Turns, then the turns between two rows, first turn first; the first pair answered:
H:
[-31 -36 -14  -2  21   3  16 -10]  ->  [-28 -36  -7   7  10 -19   9 -17]
[14 -7  9 10 19 24 -7 -6]  ->  [-24  17  -5   4 -10  14   5 -21]
[ 10 -22  10  20  -7   3 -16  24]  ->  [-21   0 -12   2  -6  29   0  23]
F:
[ 7 -2 -1  4  2 15  6  0]  ->  [ 11  -3   6   0   0   7   4 -11]
[-19  22  -1   1 -20  25  -8 -19]  ->  [ 15 -17   0   9  15  25 -10  28]
[ 20  36  10 -20   9   4  -6 -10]  ->  [ 16  32  -4 -15  14  19  -5  12]
[ -5  -8   9 -20  10 -12   7  -8]  ->  [-19   1  -4 -18   7   2  13  -1]
X:
[14  6 -6  3  7 38  8 -5]  ->  [ 17   4 -10 -12  15  25   7  17]
[-22   1 -11 -19 -12  -2  17 -16]  ->  [-21   7 -11 -23 -14   0  13 -11]
[ 13  14  10 -11   3   4  -2  -9]  ->  [ 15   6  10 -14   7  -4   0  -2]
[  3   3  -7 -11 -11  -9  -3  12]  ->  [  2 -13  -3  -5  -8 -17   3   5]
S:
[  8 -13   2  -5  11  12   0  -3]  ->  [  2 -15  -4  -5  13   5   2   4]
[-14  -5   6  24 -10   5   0 -34]  ->  [ -4 -10  10  26  -3  13  -3 -34]
[ 38 -16   9   8  12   9 -13  -8]  ->  [ 31 -30  -1  10  17  -5  -7   6]
N:
[-21  14  -8  -8 -11  10   3  -2]  ->  [-24  11  -4 -13  -9   2   7  -6]
[ -2  14 -20   3   8  31  -2  25]  ->  [-13   4 -20 -16  20  23  11  16]
[  1  32 -12 -11  -9  -3 -13  29]  ->  [ -6  27 -14 -28   3  -7  -1  26]
[  5 -24   1  23   0 -11  -2  44]  ->  [  9 -17  -1  19   4  -1  -7  50]

(2 to 4 turns a pair)
[-30  -6   8 -19 -23   2  11 -46]  ->  [-26 -10 -14  25 -44  -8  -1  17] => F, H, N
[-36  13 -17 -11   3  -3  10  -6]  ->  [-25 -20 -11  -3  26   3  16  -7] => N, H, H, N
[ 30  -3  10  25  -4  15 -15  -7]  ->  [ -3   1   5 -24   3 -27  11 -22] => H, X, X, F
[-37  12 -22 -12   2   4  21  -3]  ->  [  4  31 -10   6  -8  25 -14  26] => H, N, N, H
[  3  19  -4  10 -25  -9 -17  15]  ->  [  7   6 -15   4   5  23  -8  28] => X, X, N, H
[-36 -16  -9  -3  -4  -7  21 -27]  ->  [-28  24 -11   6 -34  13  -4 -12] => N, X
[ 10 -10   5 -16  22   9   4  -8]  ->  [ 26  -4  14   9  -6  -3 -17  -1] => H, H, N, N
[  8   2 -13   8  11  43  -6  20]  ->  [  7   1  20   0 -11 -15  -8 -37] => X, S, F, X
[ 20  -7   5 -11   6 -28  -9  35]  ->  [-23   5  -9 -21   8  22  20 -25] => X, H, F, F
[-29  -8  -1 -21  10  -1  13 -38]  ->  [  0 -19  17  28 -17 -18 -14 -31] => H, F, S, H
[  1  37   4   9 -28  19 -12  -8]  ->  [ 23 -28  12  31   9   4  -3  14] => F, X, X
[ 32 -16  19  17  -5 -23 -25  24]  ->  [ 33  18  25 -14  -7 -12 -31  14] => N, F, S, X
[-48  -8 -32   0  11   6  35  12]  ->  [-53  16 -31 -14   1  10  28   7] => S, X
[-30   2 -28 -25  -2 -13  17   2]  ->  [ 27 -27  -1   4  22  25  -4  -4] => H, S, X, H
[ 36  -5  23 -15  38   1  -3   3]  ->  [-37  21 -16  14 -22 -10  20 -13] => X, F, F, H
